Turns, then the turns between two rows, first turn first; the first pair answered
Y (before => after):
[ -8   8  -8  14   6   3   3   5   2  -3   4   2 -19  -1  12   6  -9  13
   9  10 -12   1  11  13 -17  -3  -1   1  -7 -22   7  19   8  -3 -11  -4
  -6  -5  -5  16  -7  14  -6  -2  -1 -18] => [-15  11  -1  15  -4  -2   8  22  -9   1  -1   4   0   1   0   0 -13   1
  15  14  -7  -5 -15   6  -9   4   6   8   7  -9   3   9  24  -3 -10  -6
  -4  -3  -2  -1  -8  19   5   7  10 -14]
[  2   8  -9  11  -5  -8 -10  22  -3   3  -6   3   8  -2 -12  -9  -6  -9
   9  -5  -3 -10  -8 -16  12  -1   4   8  -5  -6   1 -13   5 -14  -6   2
  -2   1  -7  -7   0   5  -9 -12   6  -1] => [ 10   9 -15  10  -1   1 -14  10   5   6  -7  -1   1  -1 -10  -6  -3   1
   9  -8   6  -6   0 -13  12  -4  -2   3  -8  -5   7 -11 -10 -15  -7   9
   0   2  -6   8  -2   7 -14 -16  -1  11]
[ 19 -12   7  16  52  17 -26 -13   3   0  -5  25 -13  -6 -16 -12 -14 -15
  23  12  12 -17 -41   6  17  -9   9  23   9  36 -10  -5 -28  -6  11  13
  10 -47  -7 -28  11  25  16  13 -12 -16] => [ 23 -12  -1  16  55  30 -33 -23  13  -1  -3  18 -16  -1 -15  -6 -13  -7
  22   6  19 -15 -30   5  14 -12   2  15   7  35  -2  -1 -41  -4  13  22
  14 -44  -8 -12  10  24  12   5 -18  -7]
J (before => after):
[ 19  23   1 -15 -23   0   3 -12 -24 -13  38   9  -6 -19 -41  11 -16 -20
   5  -8 -40 -25  25  10  11 -11   6   4  30 -26 -19  26  -2  53  -2   0
  -1   8   0  -3   5 -11   0  25  35 -51] => [ 21  26  -2 -12 -16   1   3  -6 -25 -12  36  12  -9 -23 -42   6 -19 -24
   6  -5 -40 -26  21  12   8 -16   5   4  22 -31 -21  21  -1  51  -3   1
  -4   5   0  -1   9  -9  -4  23  33 -51]
[ 16  -1 -26   8  18  13  -9  -6  28  -2  -7   2 -14   2   6   8   1   8
   9  -8  12   7  10  -8 -16  -7 -19  -9 -15  -4   7   4 -34   2   7  11
  -4   4  -2  48  -7  -4  -7 -35  -4  39] => [ -5 -14  -8  -5  -9  17  -1 -17  13  -8  -3 -10  15  25  -3  17   6   9
  -2 -20  16  13   4 -13  -5   6 -14  -3  15  29  14   5 -24  15   5   3
  15   8   0  29 -22 -19  14 -20   3  48]
[-19  -9  16  14   8  14  22 -18 -14 -25  34  -5   3 -15   2  -5  10  -4
  -9  -9 -20  18  12 -11   7  -1 -11   9  -3 -16 -12  -3  -8  -4   9 -16
  12  -1 -28   2  -2   3 -13 -11   2 -32] => [-24  -9  20  14   2  10  25 -11 -20 -25  36  -6  12 -13  -5  -7   9  -9
 -10 -11 -17  16   3 -13   8  -1  -5  12   5 -10 -12  -6  -1  -6  11 -19
  12   1 -26  -5  -5  -1 -10  -6   8 -32]
M (before => after):
[ 11  -1 -28   2   0   8 -15  19  17  -1 -12  -2   7   6   7  -1   9  -3
  13 -13   7 -15 -12 -10   3  -3 -17  -5   2   3   6 -10  -9 -11   6  21
  -2  -2   9  28   0  14  -4 -14 -11  24] => [ -4 -12 -15 -10 -18   3  -5  14   1  -3 -10  -8  26  23  -1   2  10  -7
   7 -18   6 -14 -19  -9  13   7 -13  -2  22  25   7  -8  -1   0   4  11
  11   3   9   8  -6   5  12   0  -3  24]
[  2   4   8  -5   9 -12   2  23 -10   1   3  18 -11 -18  -2  -6 -13  -7
   8  14 -13  -4 -18  -2  -9  -2   8  15  -3  -5  -8 -11  20  -7   3 -10
  -7 -12  -3 -10   5  20   2  17   1 -13] => [  8  10   0   2  13  -6  -5  27  -2   5   1  21 -14 -17   1  -8 -10 -11
  15  11  -6  -7 -21  -6 -11  -4   6  13  -7  -9  -7 -12  13 -12   8   1
 -13 -12  -6  -2   7  23  -7   8   0  -4]
[  1   1  19 -20  18 -19  18   6  -3  -4   6  10  21 -12  -5  -7   2 -18
  -1  11 -10   1  17 -16   3   0   5   7   5 -21  10  -7 -18   4 -14 -13
  -7   8  -3  -8   6  -9   6 -19   0 -34] => [ 10   6   6 -13  25 -15  11  10  10   3   5  10  12 -15  -3 -10   1 -17
   5   9  -4  -2  15 -19   0  -7   1   2  -3 -26   9 -10 -24  -2 -13  -5
  -8   9  -1   7  10  -2  -3 -26  -3 -25]
D (before => after):
[ 11   1  -9   2  18  11   0 -24  11 -10   1  -1 -27  -2  17   7   8  19
   0  -9   8  10  25  -2  -3  -4  -6 -10 -15  -8   6  12 -23  -6  10   8
   4  -5   2  27  -8   0  -8  -8  -6   4] => [-10  -4  25 -10   3 -12  17 -17 -19 -19  12   8  -8 -12   5   0   1  12
 -15   3 -15  10  16   7   1   1  10   7   0  -3  -5  12   9   5  -2 -17
   4 -11   3 -14  -7  -7   9  20   6 -30]
[ -9  15   1   8   8 -16   2  24 -11   5  -1   0  -4 -17  -3 -19  -6  -6
   4   6  -4  -6  -3   8  -4  -6   9  17 -17  -5  -8  -9   5  -8  -4  -8
 -11  -9   1  -9   0   8   2  -4   9  -6] => [-14  14  -7   6   0  -4  -2  24 -10  10  -4  -9  14  -1  -8 -16   0  -7
  12  -4   7  -7 -19   0   1  -3   9  17  -3  14  -1 -11   4  -5  -1  -2
  -8  -2   3  -8  -5   7  10  -7  11  18]
[ 19  17  -7   5  18  -8  10  11  18  18  14  15   8  -5  -2  -2  -5 -10
  18  -7  15   2   1   5 -11   3 -10   1 -15  -9   6 -25  11 -11   0   4
 -10   5   2  -7   7  -1 -18 -19  -7 -13] => [  8  18   5   2  11 -16  17  14   3  15  16  15  20  -5  -7  -2  -9 -15
  12  -5  10   3  -6   5 -10  10  -3   6  -6  -3   6 -27  24  -6   1  -7
  -6   4   3 -23   4  -8  -9  -9  -4 -17]
[ -7  -7   7   7  -6  -1   2  -7  -1 -12  10  -3  25  16 -23  21   5 -21
  19  13 -18 -13   2 -22   1  -6  13   4  24  11   7  11  26  18   0   7
  -7  -9 -11  -5 -22   3  17  44   8  15] => [ 12   2 -19  17  15  14 -11 -18  26  -7   5  -3  -2  11 -10  22   9 -12
  28  10  -6 -15  22 -23  -7 -14  -3 -12   2  -8  13  12   1  11   6  26
 -13  -6 -10  28 -19  14  -5  18  -5  31]
Now pairs of rows:
Between the rows of a pair lie 2 to 3 turns.
[  0  -4   4  -5   3   7   6 -31  -1  -8   0  -9 -13   1   9  12  -4   5
 -19  -8  -2   5  42  17  -9   2 -13  -7  -1 -10  12  19 -16  18  -7  -7
   7   1   2  11   2 -13  -6  -6 -14 -10] => [ -4  -4   2  -7  -8  17   5 -31  -2  -2  -2 -17   7  20   2  15   2   3
 -12 -18   9   8  25   4  -1   8 -13  -7  17  13  14  15 -17  20  -4   0
  18   9   5  14  -2 -15   3  -6 -10  15]	D D
[-15   1  18 -19  -7   8   6 -27   3 -15   8 -10   1  19   4  30  11  18
 -24  -8   4  12  30  10  -6   1  -6 -13  11  14  13   2  -9  21  -7  -6
  27  -2 -13   9 -11 -21  -5   4  -9  -1] => [-14   3  20 -20  -5   6   8 -27   0 -18   7  -8   1  14   5  28   8  19
 -28  -6   1   9  35  12  -3   2  -5 -15   7   7  10   5  -6  19  -7  -5
  24  -3 -12   6 -12 -20  -6   7 -10  -8]	D D
[-13 -10  14  -7 -21  10   8  -4 -10  -4   4  -4  25  27 -11   8   0  -1
   7 -14  15   1 -21  -6   8  17   5   4  28  27   4   6   7   6   5   5
  17   5   7 -19  -8  -1  24  10  20  13] => [ -3 -14  -2  -7 -10  22   4 -24   7  -4   5 -10   8  33   0  16   7  10
   1 -20  21   3   0  -6   2  14  -7 -10  16  20  13  17 -16   7  11  14
  20   3   6   7 -12  -3  10  -4   7  22]	D J
[  7  11 -17  10  24 -17 -10  -9  16  -3   3   2 -30 -16   2  -3 -13  10
 -11   9  -6  11  16   9  -5 -13   6  -1 -10 -32 -11  -6  -9 -15  10 -14
 -17  -8  -1 -10  10   6  -1 -10 -10 -13] => [  0  13 -12  12  17 -24  -7  11   3   2   4   8 -14 -19  -8 -10 -16  -3
  -3  10  -9   2  -7   5  -3 -13  19   9  -1 -23 -18 -13   7 -19   9 -15
 -20 -10   0 -27  14  11   8  -1   2 -11]	D J
[ -6 -37 -19 -19   5  15 -17  10  31   4   3 -12  23  59 -29  19  -4  -4
  -9 -50   6  20  -6  -1   1   3 -37   2  27  17  28 -18   4  31   6  22
  -6  -3  25  30   5  16   1 -15  24  30] => [  4 -37 -17 -19  20  11 -16  -9  39  -3   5 -11  -9  43 -18  23  -7  12
 -22 -40  -2  24  36  10  -9  -5 -51 -14   3 -11  31  -7 -12  31   2  19
  -9 -12  22  45  11  13 -13 -26  10  10]	M D
[  6   3 -22  -3   8  10  -5  -1  11   7   1   5  -7 -11   6  -3   6   6
   0   0   5   1  -1   3  -4  -3  -9  -6  -5 -12   7   5  -9  -3   5   9
   1  -5  -1  12  -5   6 -10  -4   0   5] => [ -6  -7  -7 -12  -4   9   1 -16   0   2   4  -2   6   2   5   6   8   9
 -13  -7   5   6   3   5  -1  10  -9  -7   9   4  12   9  -6   7   2  -2
  10  -3  -1   1 -15  -6   0   5   2   3]	J M
[-11  -4  23 -20  19   4 -11  53 -24   4  -9 -20  13 -38  -2 -28  11 -27
  26  23 -16 -17 -20  18 -23 -14 -14 -11  12 -24 -21  -3  33  -4 -17 -10
  -9  -4  -6  -9  -9  14  12  10  28 -26] => [ -8   3  10 -16  11  21 -21  59 -12  13 -20 -28  27 -19  -4 -23  15 -32
  39  13  -1 -18 -39   5 -19 -14 -15 -11  22  -7 -15 -11  26  -6 -14   3
  -7   4  -6  -1 -12  18  13   1  31   7]	M D
[  4   7 -19  16   8  -1 -15  41  14  20  -4  -4  19  20  -4 -17 -13 -27
  31  -6   7 -11 -52 -19  -2  -9  13  11  18  15  -8 -22   4 -12  14  28
   1  11   8 -12   3  10   6  -2  20  35] => [ 25   7 -36  19  24   9 -23  18  38  16  -2  -8 -13  10  14 -11 -10  -7
  26  -6  11  -4 -16 -14 -14 -13  -5  -8 -11 -12   2 -11 -22 -16  16  34
  -5   6   8  21   6  11 -14 -20   5  36]	M D
[  9   2 -24  -4   9  20 -10 -21  13  22   3 -10 -24   2   1  32   6  37
  -6  -5  12   3  45 -10  -3  11 -13 -27 -18 -29  16   5 -21  -3   1 -20
  12 -13 -12  37  -4 -17 -18  -7  -8  -9] => [ -4  -4   5 -10   4  -3   5 -11 -12  10   8   0 -19 -17  -5  22  -5  33
 -23  12 -12   1  47   3  -5  12  -1 -15 -13 -37   6   5   6   2  -6 -47
  13 -19 -13   2  -2 -21  -8  14  -2 -47]	M D
